One turn or mirror swaps these rows in pairs. Which row does each one swap with?
The rows were stretched afterwards, more along some directions than others.
Kepib: [  0   0  27 -22  30  36  -8  -7  12 -15  19 -11 -19  24   1  22   4 -11
   3  10 -22]
gevuf: [-12  19  25 -28  12  25  22 -10  11 -37   4 -35 -36  -3   9  16 -12 -18
   7  13  -3]
pime: [ -5  23  17 -25   7  32   4  -1  18 -30   7 -11  -3  26   8  22 -10   0
   6  -6  -9]
mesaz: [  4   4  15 -13  24  32   0   0   4 -17  -4  -3   1  -6 -16   6   0  -7
   1  18  -2]
kote: [  9  -6  16 -41  15  32  16  -5  11 -27   8  -2 -17  13   1   6 -23  -7
 -10  -2  -9]
gupil: [  1   2  13 -15  20  32  -2   3  12 -11  -4  -4   3  -8 -15   4  -2  -8
   5  14  -3]
Sal: [  2  14  21 -29   9  33   7  -4  18 -27   8  -4  -4  26   9  19  -5  -6
   7  -2 -11]
beg: [-12  23  18 -30  14  19  19  -8   9 -35   0 -32 -20   7  11  15 -11 -16
  10   6  -3]
lol: [-14  22  21 -25  14  17  18   1   6 -34   0 -28 -26   7   4  16  -7  -6
   6   7   1]
Niniz: [  7  -2  12 -40  10  35  12   1  15 -21  13  -4 -13  17   6  12 -24  -7
  -8  -5 -17]
sevi: [ -2   2  25 -28  27  43  -8  -9  15 -14  17 -13 -21  22  -4  19  -3 -16
   2  10 -22]
Pigas: [-10  19  24 -25  12  22  18  -7   8 -35   9 -32 -26   7   4  16 -13 -20
  11  12  -3]
ris: [-16   1  13 -19   7  18   4   0  11 -12  12 -13  -7   5  14   8  -9   0
  18   4  -9]
panos: [-13   2  14 -20  11  17   2   3   9 -14   7  -7  -2  10  16  10  -4   4
  15   7 -11]
Tegiv: [  2  19  19 -22  12  25   3   1  14 -39   5  -4  -7  23   6  19   3   2
   1   2  -7]
Vepi: [ -1   1  11 -13  20  29  -2   6   8 -12   2  -6   2  -7  -9   4   1  -5
   2  13  -4]
vogeg: [-11  21  28 -29  13  20  23  -9   8 -26   2 -26 -25   2   7  19 -13 -18
  10   3  -5]
zuvet: [  5   0  12 -12  21  32  -6   2   7 -16   1  -3  -1  -5 -13   4   2  -9
   0  18  -4]
dutov: [  8  -4  10 -41  11  34  15  -1  12 -27  14  -3 -15  21   8   5 -21  -1
  -9  -6 -12]
loto: [  0  12  13 -21   6  26   2   3  16 -30   3  -3  -1  25   9  18  -6  -1
   2  -2  -9]
paga: [ -3  -5  11 -35   5  33  23  -9   9  -3  12 -25 -12  23  18   7 -27  -5
  16 -11 -15]
Mel: [  0  -6  10 -38   3  39  22  -5  12  -5  18 -28  -8  33  22  10 -27   1
   8 -10 -15]
sozi: [ 10   0  16 -37  11  27  16  -6  10 -31  15  -4 -16  18   5   3 -18  -2
  -7  -7  -9]
muzaz: [-10  17  14 -16   4  18  13  -7  10 -28   2 -36 -23   5  11  15 -12 -13
  14   4   0]
Mek: [ -2  20  16 -24   8  32   0  -1  16 -30  11  -9  -3  25   6  19   2  -2
   0   3 -11]
lur: [-12   5  13 -17   7  18   3  -3   9 -17  22 -18 -13   4  19   7  -6  -3
  16   9 -10]
Sof: [  0  21  20 -23   5  30   4   4  15 -35  12  -9  -7  17   2  18   1   1
   1   1  -7]
dofe: [ -1 -15  28 -27  19  22  17 -10  16 -33  21 -24 -22  17  21  12  -8  -7
  16   5 -15]
voban: [ -1   2  27 -26  34  39  -7  -6  14 -13  15  -5 -15  24  -4  20   2 -12
   1   8 -22]
rupos: [ -2   0  25 -30  29  45  -6  -9  16  -9  16 -13 -18  23  -1  21  -6 -17
   1   7 -23]
poko: [  6  -7   4 -32   0  42  19  -3  11  -6  15 -28  -9  35  20   8 -23  -1
   9   0 -18]
Lar: [ -2   0  23 -27  27  43  -6  -6  15 -17  19 -15 -23  25   0  20   0 -11
  -4  12 -22]
bet: [  4 -11   9 -39   5  40  22  -7   8  -5  14 -20 -14  26  19   3 -31 -13
  11  -1 -14]
nazus: [  2 -10  10 -38   3  41  22  -5  12   0  17 -21  -6  31  17   7 -29 -13
  16  -1 -20]
vilav: [-14  22  16 -23   8  15  14  -3   6 -33   4 -34 -20   4  11  19  -9 -10
   4   8  -2]
Miri: [  7   2  16 -43  12  32  19  -9  11 -31  14  -7 -22   9   4   5 -25 -14
  -8  -2 -11]
keki: [  1 -10  22 -21  11  22  13 -11  18 -36  23 -32 -25  16  18   8  -9  -7
  14   6 -12]
Firi: [ -1   7  16 -16  22  32  -3   0   8 -12  -2  -6   0 -11 -13   6   1 -10
   3  15  -3]
birur: [ -3   0  21 -29  30  40  -6  -6  13  -8  18 -12 -17  29   0  19   1 -17
  -1   9 -23]
dav: [  1   3  14 -14  22  29  -1   4   7 -15  -3  -1   1  -9 -13   5   6  -2
   0  19  -4]
rekar: [  1  -8  21 -25  12  26  14  -9  18 -37  26 -33 -28  20  19   6 -12  -3
   6   5 -10]
bifu: [  2  -6  15 -39   3  43  24 -11  13  -1  16 -23 -17  23  22   7 -24  -7
  14  -1 -18]
Biv: [  7  -6  10 -41   5  25  17  -3  13 -26  12 -11 -14  14   8   2 -23  -6
  -4  -6  -9]
Tigoz: [ -6  22  28 -28  20  24  21 -10   8 -36   6 -27 -22  15  10  18  -6 -16
  14   8  -6]
seki: [  3  -6  12 -41   4  42  22 -11  13  -6  12 -23 -13  33  21   6 -33  -4
  14 -10 -11]
sifu: [  4  -6   9 -35  -5  43  22 -10  11  -3  18 -29 -15  22  20   7 -31 -15
  10  -3 -17]

Niniz swaps with Sof
lur swaps with dofe
muzaz swaps with paga

One turn or mirror swaps these rows in pairs. Which row does each one swap with?
The rows were stretched afterwards, more along some directions than others.
Rigol: [-21  -6   6   9  -7  -8 -16   8   2  15 -13   0  11   1 -12 -10   6   3
  -2   7]
Suk: [ -7 -12  11  12  -2  10  -5  18  28  -4 -19  -5  -7  18  -8  11  -3  19
  -1  -9]
vom: [ 12 -18   4   8   4  -6 -16   6  18  17 -22 -11  -8  19   3  13   0   9
  -2  -7]
dal: [ -3   7   1   4 -22  14  -9   5   6  16 -34   9   6  10  -1  -1   1  17
   9  14]
bepob: [ -8 -12  -1  -5   2   7 -12  16   9   9 -19  15   1   7  -3  -2   7   1
   6   2]
fad: [  3   8  13  13 -27   3  -4  10   9   8 -25   3  -4   1   7  -6  -6   9
  -4  18]
lizor: [  5  -3  10  -7   7   5  -1  10  13  16 -20  -4  -4  14  -2  -1  -1  12
   5  -1]
zabil: [  1  -6  19  17  -7   5   0  29  10  -1 -31  -4  -2  12  -1   1   4  17
  16  13]
tirub: [-20   8  13  17 -19   2 -12  16   5   3 -19  -6  12  16  -1   7 -14  23
  -2  20]
Visat: [-19  -8  10  10   2   0   1  10  16 -10  -9   3   0   7 -16  12 -12  26
   4   5]
ropal: [-32   6   4  -1 -17  -1  -5  12  29  -4 -11   7   7   9 -16   7  -6  13
   4  11]
Labo: [-16  -3  -6   2   8  -2 -23  12  11   6 -22 -13   3  22   7   4  12  -4
  10  -6]
pigov: [ -7  -5 -11 -11 -10   8  -8  13  18   6 -11  -3  -4  15   4  12   5  14
  22   0]
fiv: [ -7   1   4  -6   1   6  -5  13   8  -3 -11   7   1  19   1   3  -2  19
  20  10]
posem: [-24   2 -16  -8  -3   4 -23   4  24   7 -16   6  -3  10  -5   5   4   1
  12 -10]
Nirum: [  0   8   2   8 -22  13 -16   6   7  19 -35   7   8  14   9  -2  -3  13
   3  12]
veb: [  7   9  17  10 -23   6  -2  20  11   9 -18  -1   1  16   7   6 -16  26
  -2   8]
Bolu: [ -4 -10  -6  13   9   1  -5  10   3   7 -17  -5  -5  10 -12  -3   5  11
   4   3]
Kufa: [ -2   8   3  -1 -12  -2   2   1 -13   7   0   9   1  -7  -1  -9   1  12
  -2   9]
boda: [ -1   7   1   1   9  -3   2   0  -9   5 -13  -4   7  -2  -7   8   3  14
  -1   6]
zak: [-13   5  -3  10 -13   9 -22  20  14  -3 -16 -13   6  10  23  11  -5   9
   3  -1]
vizu: [ -5  -6  -4  16 -15  10 -14  17   6   3 -24  16  -6   2   8  -6   3   5
   9   7]
nizi: [-25  -3  -2   0 -12  -1 -21   6  30 -16 -10  -7   4  22   5   4   4  15
  14  10]
piz: [-28   3  -2   3  -4 -14 -10   1  -5  10  -5  -2   6   6 -12   3   8   6
  -7   2]
mipu: [ 14 -14  16   1   9  -4  -1   5  13   9 -35 -10  -1  11  -8  11   0  17
   5  -1]
Tazu: [ 10   4   3  -1   9   1  10   2 -12   6 -10   0   6  -2  -9   8  -1  16
   1   7]
Nez: [  6  -9  17  16 -13  -1  -9   9  18   3 -17   5  -3  23   1  -2 -10   3
 -13  -1]
ber: [-13   8  15  18  -2   4  -7  29  11   0 -14  -5   3   7  11   5 -14  -2
 -14   5]
tipa: [ -5   0  12   4 -16   1   2   8   2  -3  -5  -6  10  -3  -3   8  -4  30
  10  10]
Zuga: [-10   5  16  16 -12  12  -2  15 -17  16 -19  14  -2  -9  -5  -9  -5   5
  -4  14]
zat: [ -3  -6   0   6   5   8 -12  10   7   5 -10  10  -2   9  -2 -12 -12  -3
  -7  10]
mudo: [-25   6   8   1  -9   9 -14  22   5  11 -26   5  -2  18   1  -9  10   5
  -1   9]
nener: [-17  -4  13   0   6   4   7   8   7   2  -4  10  -1   9 -19  -6  -6   8
   5  -1]
tika: [  0  11  21  21 -10   9   5  22   2   7 -13   9  -4   1   7  -1  -5   6
  -1   7]
pulu: [-19  -5  16  22  -6  -6 -12  10  16  -2 -34  -3  15  14 -13  -3   0  18
   0  10]
ranam: [-14  -4   7  -7  -2   1  -9   0  -3  16 -19   8  -1  -4   0  -6   2   6
  -7   4]
zepi: [  1  -7   6  -6   8  -4  -2  14  11   0   6 -16  10  25   2   8  -6  20
  -7  -4]
voma: [-10  10  17  27 -12  17 -11  29   9   9 -35   2   6  -3   0   7 -13  11
  -2  13]
tez: [  2   8   3  -2   8  -3   1   1  -9   6 -13  -5   9   1  -4   3   3  13
  -4   8]
zit: [-14  -8   2  14   6   4 -13   7  -5   6 -31   8  -8   4   0  -8  16   0
  10   0]
feka: [ -6  11   3   8 -21  12 -18   8   8  16 -29   1  10  18  10  -2  -3  11
   0  12]
nosog: [-12  12  29  -4 -20   7   5  22  20   0 -16  -6   8  15  -1  12 -14  20
  -5   3]
miti: [-13  -1   6  -8 -10  15   2  10  22   2 -12   6  -7  -1 -13   2 -12  10
   9   3]
Bulud: [-15   6 -11  -5  -9  12 -13   7  14  17 -17   8  -4   4   4   4   4  -7
  13  -8]
nuvum: [  3  -2   5   8   6  12   3  21  11  -1 -19  -2   3   4   1   9 -12  26
  17   7]
Nesar: [ -4 -16   3  -6  -5  -1 -15   3  11   3 -14  -1  -1  12   4   2   4  -3
   9   3]
fonos: [ -4   7  33  20 -15   6   1  24  11   1  -8  -7  -7  10   4   6 -12  18
  -1   2]
Duze: [-17  15  18   8  -7  -2   2  18  -7   1  -4   0   0   2  10   3  -7   2
 -12   3]
mivu: [-28  -3  14   1 -22  -4 -20   3  27   1 -23   1   7  18   6  -7   4   7
  -4   1]
Pom: [ -5   1  -9  -2 -21   5 -15   0   4   9   0   6  15  -1   0   1  -2   7
   3   6]
bag: [ -2  -9  10   4 -11  -4 -10  -8   4  11 -12   3   4  -2   1  -3  11   8
  -4  -6]
Tir: [-30   8   1  -2 -12  -7 -15  -5  14  -5   0   1  16  14  -4   4 -14   5
  -4   9]
paz: [-11  -2  12  -2 -15  -4  -5   9   1  21 -16   0   6   8  -2  -4   6  -5
 -16  -1]
sogev: [  0   2  27  12 -16   8   4   7   2  11 -24   4  -4  -3 -16   4  -8  22
  -8  15]
Kogop: [  0 -14   4 -10  17   3   1   5   0   7 -17   4  -8  10 -16   0  -1   9
   4  -3]
Dero: [-21   2  13   8 -26  -3 -15  12  17   6 -26  -5  14  15   4  -4  -7  18
  -6  11]

posem swaps with vom
tirub swaps with Kufa
zak swaps with ranam
mipu swaps with Bulud
sogev swaps with Pom
Rigol swaps with fonos

